Named moves, each a turn or a mirror, and the order they were made in; the first pair answered
E:
[  5  -5   2 -13 -11 -14   6  13  -7   2   8  -3  -8  -5   6  -8   4   5
  -3  -4   1  -9] => [  5  -4   2 -13 -11 -14   6  12  -8   2   8  -3  -8  -4   6  -8   4   5
  -2  -5   0  -9]
[ 0 -3  1  2  0  2 -1  8  6  1  4 -1 -7 -1  0 11 -3  1  3  6 -2 -3] => [ 0 -1  1  2 -1  2  1  8  6  1  5 -1 -6 -1  0 12 -4  1  4  5 -3 -3]
[  1 -10  -2  -5 -11   0 -13  10   0  -1  -9  -5 -13   7  14  -3  -2   0
  -3   4   9   0] => [  1  10  -5   0 -16  -5   1   1  -3   0  -4  -4  -9  11  11   4  -6   4
   9  -9  -8  -8]
[ -2   2   1  10  11  -1   7  -2  10   1  17   6  -1  -1  -5   6  -3  -5
  -3  -4 -13  -2] => [ -2 -11   4   7  14   3  -1   4  12   0  14   5  -4  -3  -3   2  -1  -8
 -10   5  -2   3]
G:
[  6 -11   1  -4   5   1 -10   6  -5  -8 -13  -4  -1   5  11  -7   2  -6
   0   4  12   5] => [  6  -9   0  -3   1  -2  -8   6 -10  -9 -14  -3  -2   6  12  -6   2  -7
   1   3  12   3]
[ -6   4  -8  -5   6   7   1  11 -17  -7   0   0   2  -7  -4   0   7  -6
  -1  -3   5  -8] => [-7 -4 -2 -6 15 13 -5 11 -2 -4  4 -3  3 -9 -6 -3  5 -3 -3 -1  5  0]
[ -3   1  -3  -1  -3   3   4  -1  -5   0  -2   1  -2   8   3   1   1  -2
  -9   7  -2 -12] => [ -4  -6   1  -3   4   7  -1  -1   7   2   1  -1  -1   7   0  -1   0   0
 -10   8  -1  -6]
Q:
[ -2  -7  -1  -6  15   5  -5   1   8   2   4  11  -3 -13  -6  -5   0  -2
 -11  -7   1   8] => [  2  -6   2  -9  10   3 -10   2  18   5   4   0  -3  -5  -2  -6  -8   6
  -1  -9  -5   9]
[ -1   8  -7  -9  -2  -8   2  18  -2   5  10   0   4 -15  -1  -9  10   3
   4  -5  -9   0] => [  1  10  -6 -10  -4  -9   0  18   0   7   9  -3   3 -12   0  -8   7   5
   7  -5 -11   0]
[  1   9  -1  -5  -5  -5 -10  -8  -2  -9  -3  -7   5   6   0   3  -9  -1
  11  -4  -1  -3] => [  0  13  -5  -1  -8  -4  -4  -9  -8 -11  -4   2   0   4   1   8  -6  -5
   5  -2   0  -6]
[ -4  24   3   0   1   0  10   3 -12  -3  -1   6  13  -4 -12   6   0   7
  -1  -6   0 -13] => [ -6  19   6  -2   7   1   6   4  -9  -5   1   1  20  -5 -16  -1   1   7
   1  -8   3  -8]
Pairs:
Between the rows of a pair lie two moves.
[-18  10  -6   7   7   4  -5 -15  -5  -5  -8   8  16  -4  -3   0   8  -6
  -4  -5   2   6] => [-10  14  -3   5  -5   0  -9 -15   9   1  -9  -5  12  10   6   3  -7   7
  10  -5  -9   5] => Q Q
[ -6   7  -7  10   8  15   2 -13  -1  -5  -4   8   9   6  -5   6  -1  -6
   1  -1  -2   2] => [-6 -2 -4  7 12 17 -7 -9  4 -5 -4  2 11  6 -6 -1 -1 -5  1  1  3  7] => Q E
[-13 -10   3   7  10  16  -4 -13  16   2  -3   0   3  -2  -7   8   3  -8
 -15   9   1  16] => [-12  13  -5  14  -1   7  13 -20   3   1  -1   4   6   2  -8  15   1  -6
  -4  -5 -15   3] => E G
[ -8   7   1  12  19   3  13 -12   6   6  11   7   2  -6  -5  14   9   7
  -4  -5   0  -8] => [ -8  13  -3  11  11  -4  15 -11 -10   1   8   4   7  -4  -6  10  10   4
   3 -11   0 -13] => Q G
[ -5  -4  -1 -10  -8  -7   8   6  -8  -2  -3 -12   0  -1  12  -5  -1  -3
   2 -13  -3  -7] => [ -4  -9  -1 -11 -10  -6   5   8  -7  -1  -6 -12  -3   0  15  -4  -2  -3
  -1  -8   1  -7] => E Q
[ -6 -10   7  -7  13   3 -10   3  13   2   1  -8   6  -3  -6  -7  -1  -3
  -2   1   3  10] => [ -3  -2  -4  -5  -6  -7  -2   6 -19  -5 -11  -1   2  -2   0  -4   5 -12
  -4   2  11  -4] => G E
[  0 -17  -2  -3   2   5  -8   8  -7  -3  -4  -1  -4  -8   2  -6   5   0
  -6  10  12   7] => [  1 -15  -1  -5  -2   2 -10   9 -10  -4  -4  -8   0  -4   2 -10   3   3
   2   4  10   6] => G Q
[ -6   2 -10  15   5   8   3 -14   0  -7  -6   7   4   4 -10   3  -4  -4
  16   2   2   3] => [ -6  -7  -7  11   9  10  -5 -10   2  -7  -7   3   5   2 -10  -2  -4  -5
  13   7   9   8] => Q E
[ -6   7  -1   5  -3  -8   5  -8 -13  -3   1   1   5 -13   3   2   6   2
   7   3   4   0] => [ -6  -6   3   1   4  -3  -4  -5  -4  -2   1  -1   4 -15   3  -2   7   2
   1   9  11   7] => E G
[ -5   4   1  -2   3  -7  16   6 -17  -8  11  11  -3 -12  -4  -8  16  -2
  -3 -11  -7  -4] => [ -7  -1   8  -4  15   0  11   4   4  -3  18   6   1 -13  -8 -10  12   4
  -2 -12 -12   4] => G E
[  0  -4  14 -11   6  -6   2   9  -1   2  11  -6   5  -3   1 -10  12  -4
   5  -8  -2   4] => [  5   8   8  -6 -10  -9  12   6  -2   6   7   3 -10   3  10   6   7  -1
   3  -2  -8  -5] => Q Q
[ -2   2  -2   4   5   8 -14  -5   8 -11  -5  -4   6   5   1   4  -2  -9
   9   9  10   3] => [  1   8  -5   5  -3   5 -10  -6   3 -10  -7  -2   1   8   5   9  -4  -7
  11  10   7  -2] => Q G
[  1  -3  -3  -3  -8  -7  10   8 -13   4  -1   5 -16  -1  12  -1   6   3
   2  -5  -3 -16] => [ -4  -5  -3  -3   2  -6  10   7 -18   0   3   6  -7  -7   4  -9  12  -2
   1 -11  -1 -14] => Q E
[-10  23 -14  15   3  -4  20 -14 -19  -6   6  16   8  -7 -13   6  12  -8
   0 -10  -8 -12] => [ -5 -22   5  -5  14   4 -26   7  12  -4   1 -18  14   1  -7 -22   2   1
   3   7  16  14] => E Q
[ -7  -3   1   8   7   9 -13  -6  10  -2 -11  -2   4   9  -5   2  -5  -6
  -2   4   2   6] => [ -7  10  -3  11   1   5  -4 -11   3  -3 -10  -1   6  11  -5   6  -7  -6
   5  -3  -6  -1] => E G
[ -5   4  -9  -6  -4 -14  -6  -6  -2  -6  -8  -6  -1   2  -5  -2  -7  -7
   4  -9   5  -2] => [ -6   4 -10  -5  -4 -14  -4  -6  -5  -6  -8  -2  -2   0  -5  -1  -6  -9
   1  -9   6  -2] => Q Q
[ -8  -9  -4  -1  11   3  11  19   7  11  15   8   6 -12  -3 -10   5  -8
  -8  -9  -7   5] => [ -5  -4  -2  -2   6   1  10  17  15  13  16  -1   8  -4  -1 -10  -3   0
   3 -14 -17   4] => E Q
[ 2 -8 14 -7  9  3  7  4 18  6 17  4 -4 -6 -6  1  2  7 -7 -6 -3  7] => [  5 -12   5  -8  -5  -4   4  13  -9  -1   4  10 -11  -8   0  -2  10  -3
 -15   3  15  -1] => G E
[  5   3  -1 -10 -12 -16   4   7 -15  -1   5  -8   8   8  11 -10  -1   1
  12 -10  -9  -8] => [  1 -15  11 -12  12  -1  -7   7  17   6  14  -8   6   1   6 -11  -2   5
   1  -1  -7  10] => Q G
[-7 10 -1  0  2  3  8 -7 -1 -1  2  8  3 -7 -7  1  1 -6 -3 -3 -2 -4] => [-6  4  5 -3  6  5  1 -6 13  2  5  0  5 -4 -7 -3 -4  0  1 -3 -4  3] => G Q
[-11   2  11  10  -3  16  -8  -9  25   4   2 -15  -2   4   1  -6   2   1
   2  13   6   8] => [-13   9   4  17  -6  16   3 -12  12   3  -1   3 -12  -3   3   6   9  -7
 -11  18   8   1] => Q Q
